Each row is where one point has got to under a steady rotation. How many ticks took it there?
The counts run from 0 to 503.
[-50  29  11  38   7  15   2 -23  24 -10  10 -33  -1 -12  47   2  -1   9
  -7   4   7  34  -8 -10  20  -1  37  23 -19 -37 -22 -33 -18  62  -4  28
  14  19  17  -8   1  -2  46 -28  -8  12  -4  -7 -14  38  25]	55
[-47  35  35  26  22  27  26 -26   7 -23 -11  -9   6  -8  56  23  -7  15
   5  11  20  13  -6   5   2  -3  48  11 -27 -31  12 -18 -10  44  -3  25
 -19  48  36  -3 -13 -20  31 -22   2  28 -11 -22 -17  19  10]	451
[-30  29  12  41   6  21  -4   1  25 -10  11 -38  -7  -1  36  -1   7  26
  23  10   8  42 -16 -15  14   5  39  25 -20 -41 -18 -42 -10  55   8  36
   7   6  38  -9  23  -7  33 -14  -3  23 -10   2 -28  31  21]	283
[-40  39  11  34  16  38  23 -40  -3   7  -1 -18  -5 -12  46  48  11  16
  16  16  11  12 -15 -13  -1 -35  31  30 -11 -29 -18 -16   1  44  -3  23
   5  31  28  12   1  10  40 -12   4  26 -12 -24 -35  24  15]	348
[-49  20   6  36   6  41  27 -23  23  -4  16 -31 -15  -8  31  22  -5  12
   9  21  26  42  -8  12  -4 -16  34  15  -1 -36   5 -10  -1  61   6  41
   2  30  32 -11  24  10  35 -16  -1  20 -12 -28 -14  22  12]	159
[-37  40  36  43  20  18   2 -15  15 -39  -5  -6   9   7  55   4   3  14
  12  15  13  21 -10   1  -2   9  46  23 -33 -27  -8 -23  -8  38   0  34
   1  31  49   0 -12 -31  24 -20   7  23  -7   1 -27  26  19]	468
[-54  17  17  31  14  39  26 -30  24 -14   6 -23  -9  -7  39  22  -7   3
  -5  15  27  37   3  16  -6 -11  42  16  -5 -31   7  -4  -5  61   3  33
   2  37  37 -13  14  -3  34 -24  -3  12 -16 -27 -13  20  12]	162
[-62  23   5  36  -2  38  14 -31  28  -7  15 -22   0 -11  44  13 -11   9
  -8  25  26  31   0  13   6 -13  38  21   0 -29  -5 -11  -5  66  -8  40
   7  26  26 -11   5   7  37 -21   2   7 -14 -21 -19  21  10]	393
[-36  37  -3  49  -7  34   1 -26  13   8  13 -16  11  -2  42  31   6  20
  16  32  18  15 -11   0  -3 -27  26  28 -11 -29 -20 -28   9  56   1  43
   3  23  30   7   3  15  25  -3   8  29  -5 -15 -46  21   9]	385
[-24  38  12  43   9  14  -8 -14  11   5   1 -30  14  -1  48  19  11  20
  16  10   3  18 -10 -22  10  -8  36  24 -32 -39 -25 -54   4  50   8  26
  -2  25  32   0  -2  -2  27  -6   0  39   1   1 -45  30  21]	46
[-41  36  33  16  18  23  15 -24   3  -4  -4 -19   8 -29  55  21  -9  20
   3   9  10  12  -6 -12  10 -10  45  21 -27 -24   6 -31 -17  57 -15  26
 -11  28  36   5 -14 -15  40 -19   5  22 -25 -15 -40  23  -1]	256
[-51  19  32  16  23  24  18 -27  15  -4   2 -38  -4 -23  50   9 -15   6
 -13   2  13  29   6  -6  10  -4  46  17 -18 -29   7 -26  -7  63  -7  23
   6  31  39 -12  -3 -11  41 -22   1  13 -24  -9 -28  20  10]	21
[-35  30   1  40  -1  38  19 -22  11   7  14 -22  -5 -10  29  36   6  17
  23  27  22  29 -14   5  -9 -27  27  21  -9 -35  -2 -19   2  60   8  44
  -5  29  32   4  19  15  29 -11   1  34  -8 -30 -31  27   8]	155
[-34  28  13  41   6  21  -5  -2  27 -13  11 -38  -7  -2  37  -3   6  22
  17   9   8  43 -13 -13  12   7  40  26 -20 -40 -18 -39 -14  58   6  36
  10   6  37 -10  22 -10  35 -18  -4  18 -10   1 -24  35  21]	284
[-47  20  11  31   7  48  22 -14  26  -1   6 -35  -4   7  40  18 -14  30
  14  22  31  27  -7   6   8  -9  45  10  -4 -44   8 -22  14  48   8  32
 -12  35  37 -22  21   6  26  -3   2  24 -12 -18 -21   0  14]	407
[-42  40  -1  43   0  38  10 -18  13  -1  15 -23  -9  -3  36  24  13  32
  31  24  11  25 -29 -13  13 -20  31  33  -4 -36 -25 -23 -13  47  -3  36
   8   8  22   5  17  12  42 -14   1  20  -8 -17 -23  28  17]	103
[-50  33  33  19  14  22  13 -25   8 -11   2 -20   4 -29  53  11 -11  15
  -4  10  11  18  -4  -6  12  -5  45  22 -24 -24   6 -25 -19  61 -17  31
  -3  26  34   0 -13 -16  43 -25   5  13 -25 -12 -31  26   1]	254
[-24  33   4  50   4  42  -1 -13  20  -5   2 -17   1  17  36  30  15  28
  32  31  21  26 -10  -2  -7 -15  39  30  -8 -36 -22 -26  10  44  16  36
  -1  18  49  -2  25  -1  16  -1   6  30 -12 -11 -41  16  15]	137
[-47  21  34  15  26  24  17 -29  12  -3  -2 -36   2 -22  53  14 -14   7
 -14   0  13  25   9  -8   9  -5  48  18 -21 -27   5 -28  -6  61  -8  20
   2  34  40 -10  -6 -13  39 -20   1  13 -23 -11 -32  20  10]	22
[-50  33  19  28  13  40  16 -39  12 -14  -9  -4  -2 -12  51  38   5  15
   1  18  17  16  -3  -3   7 -20  48  30  -6 -21 -15  -7 -23  52 -12  21
   2  22  31   5   0 -11  44 -26  -2   6 -23 -27 -23  26   7]	112
[-54  31  29  21  10  23  13 -20  15 -15  12 -26   1 -27  50   0 -14  15
  -3  11  12  27  -9  -4  16   0  41  22 -19 -26   6 -24 -21  62 -18  37
   4  19  33  -3  -7 -12  46 -27   4  10 -22 -10 -23  26   6]	252
[-43  26  17  24  10  26  20 -14  10  11  23 -51 -11 -26  35   8 -12  20
  12  10  11  34 -17 -12   9 -13  28  18 -16 -38   8 -33   1  63  -2  41
   8  23  32  -6  12  12  41 -11   6  27 -16  -9 -32  22  11]	15
[-32  36  23  45  27  24  -2 -30  16 -22 -13 -14   3  13  53  25  19   5
   3   7   6  24   1 -11  -1  -6  48  34 -23 -28 -36 -24  -6  39   9  13
  14  25  45  -2   2 -22  28 -19  -4  16  -7  -2 -31  30  29]	326
[-40  29  11  29  14  55  24 -16  16  -1   0 -29 -15   5  36  33   3  36
  30  22  24  26 -18  -8   7 -20  46  25   4 -38  -5 -14   2  38   4  24
  -4  17  40  -9  30   2  34  -6   3  19 -22 -20 -23   6  12]	121
[-42  25   2  38   2  41  23 -20  18   4  17 -29 -12  -9  30  28   1  16
  19  23  25  37 -14   9  -6 -22  28  18  -4 -38   2 -16   2  61   6  44
  -1  29  30  -5  26  15  33 -13   0  28 -10 -29 -22  23  11]	157
[-29  37  22  47  24  22  -3 -30  12 -18 -15 -12   5  12  53  29  21   6
   8  10   8  20  -1 -14  -2  -8  45  35 -24 -28 -36 -25  -5  40   9  14
  13  26  43   3   0 -19  27 -17  -4  21  -6  -3 -35  31  28]	327
[-35  37   7  55   2  23   9 -15  13  -6  21 -25   5   6  37  14   3  15
  24  25  17  28 -21   5  -8 -11  20  17 -25 -40  -8 -30  17  48  13  51
   4  37  34   1   5  10  19  -6   9  42  10  -7 -31  25  25]	191
[-46  32   3  49   9  33   8 -22  19 -10  16 -32 -16   3  36  14  13  13
  15  15   9  39 -20  -8   6 -15  28  33  -7 -36 -31 -18  -6  49   4  34
  27  13  28  -2  19   8  42 -19  -2  15  -3  -8 -16  33  31]	337
[-35  27  35  17  28  23  16 -28   4   6 -10 -32   7 -19  55  27  -8  11
  -4   1  12  14   6 -15   6 -11  49  18 -27 -30   3 -36   3  54  -3  14
  -8  38  43  -5  -7 -13  34 -11   2  27 -21 -10 -44  15   8]	25
[-45  27   6  48   9  46   3 -17  30  -9  12 -31  -5  23  41  10   2  24
  17  26  22  29 -10   0   3 -11  41  30   0 -36 -23 -21  18  40   9  33
  18  15  44 -15  21   3  23  -4   9  14  -9   2 -31   5  26]	372
[-24  33  24  27  31  32  21 -21   2   3 -16 -30  -8   0  45  43  13  23
  25   2   9  18 -11 -23   5 -18  47  22 -21 -39 -13 -31  -2  35  11   7
  -9  32  40  -1  16  -8  33  -9  -5  34 -14 -16 -32  19  20]	313
